Here is a table of points, one per row:
[-0.6 -0.2 -0.7  1.9 -1.3  0.  -1.7  1.3  1.   0.3  0.2  2.4 -0.3  0.
  0.   1.2  1.1  1.5 -0.3 -1.3 -0.6  0.   0. ]
[-0.1 -1.5 -0.2  0.1  0.  -1.6 -2.6  1.2  1.  -1.6  0.4  1.7 -0.7  0.8
  0.   1.4 -1.5 -0.1 -0.5 -0.8 -0.2 -0.8  0.8]
[ 0.1  1.7  1.5 -1.7  0.8  1.5  2.5 -2.2 -0.6  0.1 -0.1  0.8  0.8  0.
  0.  -0.7 -0.8 -0.4 -0.3  0.4  0.   1.2 -0.7]
[ 0.2 -0.1 -0.2  2.5 -0.7  0.  -1.7  1.2  1.2 -0.4  0.1  1.8 -1.3  2.2
 -0.2  1.3  0.   1.   0.4  0.  -0.9 -1.7  2.3]
[-0.6 -1.1  0.7  1.2 -1.9 -1.9 -2.6 -0.1  0.3  0.1  0.8  0.7 -0.6 -0.8
  0.   1.6 -1.2  0.2 -0.5  0.   0.   0.7 -0.3]
[ 0.7 -0.7  1.5  1.5 -0.2  0.  -1.6  2.1  1.6  2.6 -1.1  0.4  0.  -1.4
 -0.4  0.5  2.   0.5 -0.7 -0.8  0.1  0.  -0.8]
[ 0.8  0.8  1.5 -2.1  0.9  0.9  1.4 -1.6  0.   0.7 -1.   0.5  1.9 -2.
  0.5 -1.1  0.   0.1 -0.2  1.2  0.   1.9  0. ]
[-1.6 -0.1 -0.2  1.2 -1.8  0.  -0.9  2.   0.8 -1.2 -0.2  1.5 -1.4  0.
 -0.4  1.  -0.6  0.7  0.6 -0.7  0.  -2.2 -0.5]
[-0.4  0.1 -0.2 -1.1  0.2  1.4  3.  -0.1  0.1 -0.5  2.9 -2.4  0.9  0.
  3.4 -0.8  0.  -0.3 -1.   0.   1.6  0.7 -0.4]
[-0.2  0.1  1.5 -1.5  0.   0.9  0.1 -0.1 -0.5  1.7 -1.2  0.3  0.9 -1.6
 -2.  -2.4  0.3 -1.5 -0.2  2.   0.4  2.2 -0.8]
[-0.1 -1.3  0.5  1.3  0.   0.  -1.5 -0.1  0.8  0.7 -0.1  0.  -1.   0.3
  0.2  0.2  0.4  1.7  0.2 -1.2 -0.1  0.1 -0.4]
[ 0.9  0.7  2.8  0.1 -0.2  0.3  0.1 -0.1  0.   2.1  1.5  0.1  0.   0.
  0.  -0.4  0.  -1.7 -1.3  1.1  1.1  4.  -0.9]
[ 0.9  0.8 -0.2 -1.4  1.5  1.   2.4 -0.1 -0.9  1.8 -1.1  0.3  1.1  0.
 -1.9 -0.8  2.3  0.1  0.7  1.5  0.6  1.3 -0.1]
[-0.2  0.5  0.8 -1.3  1.7  0.   0.1 -0.1 -0.4  0.1  0.4  0.9  0.9 -2.2
  0.2 -0.6 -0.6  0.1 -0.4  0.5 -0.8  0.8 -0.1]
[-0.1 -0.1 -0.2  1.8  0.   0.  -1.   1.5  0.  -2.   0.5  0.1 -0.8  0.
 -1.5  1.6  0.1  0.9  0.   0.  -1.1 -3.   0.1]
[-0.1  0.6 -0.2  0.1 -0.4 -0.6  0.1  2.4  0.5  2.4 -1.3  0.  -1.2  0.
 -0.5  1.   2.8  0.7  0.  -0.5 -0.5  0.  -0.9]
[-0.1  0.9 -0.2 -0.3  1.8  1.8  1.6 -1.9 -0.4 -3.3  2.2  2.1  1.6  3.5
  0.5 -0.5 -2.8  0.4  0.3  0.2 -0.3 -3.5  0.9]
[-0.1 -0.1  1.4 -1.2  1.1  0.3  1.5 -1.5 -0.3  2.3 -1.4  0.   0.1  0.
  0.  -0.8  1.8 -0.5  0.5  0.  -0.3  2.2  0. ]
[ 1.2  0.1  1.1  0.1  0.  -1.2  0.1  1.1 -0.1 -0.2  0.7  0.6  0.  -0.5
  0.6  0.   0.1  1.7  0.  -2.   0.   1.5  1.4]
[ 0.2  0.9  0.  -1.4  0.   2.1  2.7 -0.1  0.   0.1  0.1  1.1  0.5  0.1
  1.2 -1.3  0.   0.1  0.3  0.  -0.7  0.   0.5]
[ 1.3  0.9  1.  -1.3  0.   0.   2.4 -1.4 -1.   1.1 -0.9  1.3  1.6 -0.1
 -1.1 -0.8  0.8 -1.4  0.7  1.6 -0.3  1.1  0. ]
[-0.1 -0.1  0.3  1.  -2.5 -1.2 -1.  -0.1  0.   0.4  1.1  0.9  0.  -0.3
  0.2  0.4 -1.8  0.1  0.   0.  -0.5  0.  -0.1]
[ 0.3  1.4 -0.1 -1.8  1.2  0.   1.8 -0.1 -1.  -0.9  0.1  0.6  1.  -0.3
  1.   0.   0.  -0.7 -0.5  1.  -0.8 -1.   0. ]
[ 1.1  0.3  2.4 -0.4  0.   1.1  1.8 -2.3 -0.9  3.4 -0.1  0.1  1.2 -0.8
 -1.8 -1.1  2.4 -1.   0.9  0.   0.   0.  -0.5]
[ 2.1 -0.4  3.2 -0.6  0.   0.2  0.1  1.1  0.7  0.1 -1.9  0.1 -1.  -3.8
  0.2  0.7  0.  -0.5 -0.2  0.   0.   0.  -0.4]
[-0.1 -0.1 -0.2 -2.3  0.   1.3  2.8 -0.1  0.   0.3 -0.1  1.4  0.4 -0.2
  0.  -1.   0.  -0.2  0.4  1.6 -0.4  0.   0. ]
[-0.1  0.7 -0.3 -1.8  1.   1.3  2.6 -0.1  0.   0.6 -0.8  0.9  1.   0.9
 -1.2 -0.9  0.  -0.6  0.1 -0.2 -0.8 -0.4 -0.9]
[-0.1  0.2 -0.2 -0.6  1.   0.2  0.1 -1.5 -1.  -2.2  1.3  0.1  0.8  0.
  2.2 -0.8 -2.5 -0.1 -0.5  0.   0.   0.7 -0.1]
[ 0.4  1.   0.7 -1.3  1.1  0.7  0.1 -1.9  0.   0.1 -0.1  0.1  1.2 -0.8
  0.  -0.6 -0.5 -0.5  0.   0.  -0.4  1.3  0.2]
[-1.3 -0.5 -0.2  1.1  0.2 -1.  -0.3 -0.4  0.   0.1  0.4 -6.1  0.7  0.
  3.9  0.  -1.1  1.2 -0.4  0.   2.4 -5.   0.6]
[-0.1 -0.1 -0.2 -1.1  1.3  0.6  0.1 -2.2 -1.   0.1 -0.5  0.8  0.9 -0.4
 -1.5 -0.7  0.   0.1  1.2  0.3 -1.   0.  -0.4]
[-0.1 -0.9 -0.2  2.5  0.  -1.5 -2.2  1.7  0.6 -0.3 -0.1  0.4 -1.1 -0.3
  0.3  1.9 -0.7  0.6 -0.2 -1.4  0.1  0.   0. ]
[-1.  -0.4  0.3  1.  -1.2  0.  -1.1  1.9  1.2 -0.3  0.6  0.3 -1.4 -0.1
  0.   0.  -1.7  0.1  0.2 -0.8 -0.2 -0.1 -0.9]
[ 0.7  0.1  0.8 -1.3  0.   0.8  2.1 -2.1 -2.  -0.1  0.1  0.3 -0.1 -3.7
  0.4 -0.6  0.  -1.   0.4  1.7  0.   0.  -0.3]
[-0.1 -0.1 -3.1 -1.2  1.3  1.2  1.6 -2.  -0.6 -1.7  1.6 -0.1  0.   3.9
  0.1  0.  -3.1 -0.6  0.8  0.  -0.5  0.   0.3]
Along one direction, these points spread out more than along any other. For each point below, how far along it does it lie, from 0 to 99? The average is 50, and the first point in the table lies past the average.
[ 1.7 -0.5  2.9  0.7 -1.  -0.7 -0.5 -0.1  0.2  0.1 -0.1  0.1 -0.5 -4.9
  0.  -0.4  2.7  1.   0.4  0.   0.2  3.4 -1.5] 46
[-0.4  0.6 -0.3  0.1  1.8  1.5  2.  -1.5 -0.8  0.1  0.2  0.1  0.  -0.7
 -1.  -1.9  0.  -0.7  0.   1.6  0.3 -0.3 -0.8] 36
[-2.1 -0.1 -3.   1.6  1.4  0.   1.2 -0.9  0.1 -3.8  1.1 -1.3  0.7  1.6
  0.   0.  -2.9  0.1  0.   0.   0.5  0.   0.6] 60
[-0.2  0.6  0.2  0.1  0.2  0.   2.4 -1.8  0.   0.9  0.   0.1  1.8 -1.3
 -0.7 -2.1 -0.5 -1.1  0.   1.  -1.1  0.  -1. ] 35
[-0.1 -0.7  0.4  0.1 -1.7 -1.4 -2.5 -0.1  0.   0.   0.2  0.1 -1.8 -0.8
  0.   1.   0.5  1.7 -0.3 -2.   0.   0.7  1. ] 69
[ 0.9 -0.5 -0.2  0.1 -1.1 -0.6 -2.5 -0.1 -0.2  1.  -0.8  0.1 -0.6  1.7
  0.   1.5  2.   1.2 -0.6 -2.   0.5  0.6  0. ] 65
[ 0.  -0.1  1.2  1.6 -1.7  0.  -3.1  0.9  0.5  0.4 -0.9 -0.8 -1.6  0.2
  0.8  0.1  0.2  0.1 -0.4  0.   0.  -0.2 -0.6] 68
[-1.4 -1.  -4.1  0.1 -0.9 -1.7 -1.5  0.3 -0.1 -1.6  0.9 -0.8  0.7  5.3
  2.4  0.   0.   0.1 -0.9 -1.7  0.7 -4.2  1.2] 78
[ 0.  -0.9 -2.1  1.4 -1.4 -1.1 -2.3 -0.1  1.5  0.  -0.1  0.1 -1.7  1.6
 -0.9  0.8  0.   0.5  0.  -1.4 -0.5 -0.7  1.9] 75
[-0.1 -1.6 -2.7  0.1 -1.5 -1.1 -2.5 -0.1  0.7 -1.3  0.7  0.1 -0.5  1.6
 -2.2  1.7 -0.6 -0.7  0.5  0.  -0.7 -2.9  0. ] 74
[ 0.1 -0.9  3.4 -1.8  0.   0.  -0.2 -0.1  0.   0.1  0.3 -3.4 -0.5 -1.9
  3.8  0.9 -0.6 -0.8 -0.7  1.5  1.9  3.6 -1.2] 43
[-0.1  0.3 -0.2  0.1  0.7  0.2  1.5 -2.5 -1.5  1.6 -0.1  0.1  2.1 -1.6
 -0.4 -0.9  0.4 -1.4 -0.2  0.7 -0.1  2.8  0.7] 31
[-0.1 -0.1 -2.1  1.7  0.  -1.9 -1.8  2.3  1.5  0.1 -0.1  1.7 -0.8  1.7
 -1.   0.9 -1.2  0.1  1.4  0.  -0.9 -1.3 -0.1] 75
[-2.2 -0.4 -2.5  1.4 -1.1 -1.4 -2.   1.3 -0.1  0.1  0.4  0.1 -1.1  0.
 -1.7  1.1 -0.6  0.1  0.   0.  -0.4 -2.  -0.8] 74
[-0.7 -0.6 -1.   1.9  0.  -0.9 -1.4  2.5  1.3 -0.5 -0.1  0.1 -0.2  1.4
  0.   0.  -0.1  0.1 -0.1 -0.7 -0.9 -1.5  0. ] 73
[-0.6  1.6  0.1 -0.7  1.7  0.9  2.3 -2.1 -0.9 -0.9 -0.1 -0.2  0.  -1.2
  0.5  0.   0.  -0.5  0.   1.2  1.   0.1  0. ] 37
[ 0.  -0.3 -0.7  0.1  0.  -0.8 -2.   1.5  1.1 -0.9  0.6  1.4 -1.1 -0.2
 -1.   0.  -1.6  0.3  0.  -0.9  0.  -0.4  0.5] 68
[-1.9 -0.1 -0.2  2.1 -1.2  0.  -2.1  0.9  0.  -3.5  0.9  0.4 -0.8  2.8
 -2.2  0.   0.   0.7  0.  -0.9 -0.4  0.   0.6] 74
[-0.1 -0.1 -2.9  1.7 -1.7 -1.1 -1.   1.5  0.6 -1.   0.5  1.   0.   1.5
 -1.7  0.6 -0.5  0.7  0.4 -1.   0.4 -1.5  0.5] 74
[ 0.2  0.5  0.3 -1.1  2.2  1.4  0.1 -1.3 -1.   1.1 -0.1  0.5  1.   0.4
 -1.9 -1.5  1.3 -0.2  1.7  0.  -0.4  0.9  0. ] 36
[ 0.   1.  -0.1  0.1  0.8  0.7  2.  -0.1 -1.5  0.1 -0.1  0.5  0.8 -1.3
  0.2 -1.1 -0.6 -1.2 -0.9  1.  -0.4  0.6 -0.2] 39
[ 0.4 -0.1 -0.6 -2.5  1.2  1.2  3.2 -0.1 -0.2  1.1 -0.1  1.2  1.   0.2
 -1.9  0.   0.  -0.5  0.8  0.  -0.4  0.  -0.5] 34
[-0.1 -0.7 -1.5  0.1  0.   0.   0.1  1.2  0.4  0.6 -2.8 -6.5 -1.7  3.8
  4.3  0.6  0.   0.3 -1.7  0.   1.9 -1.8  1.1] 66
[ 1.5 -0.1 -0.2  1.2 -0.8 -1.5 -2.8  1.5  0.   0.1 -1.5 -7.4 -1.1  0.
  3.6  0.6  3.8  0.3 -1.9 -0.8  2.1 -0.4  0.8] 69
[-0.1  0.3  0.6 -1.6  1.6  0.6  1.6 -0.1 -1.7  2.4 -2.1 -1.   0.5  0.
 -2.2  0.   2.7 -0.4  0.9  0.   0.   2.1 -0.7] 32
[-0.7 -0.6 -3.5  1.9  0.  -0.3 -0.8 -0.1  0.8 -3.3 -0.1  0.1 -0.7  0.
 -1.8  0.6 -2.1  0.3  0.7  0.   0.1 -3.5  1.2] 74
[ 1.7 -0.2  3.5 -1.5 -1.8 -0.1  0.1  0.8  0.   0.1 -0.1  0.1 -0.4 -2.3
  2.3  0.8  1.7 -0.1  0.   1.9  0.9  3.6 -0.3] 42
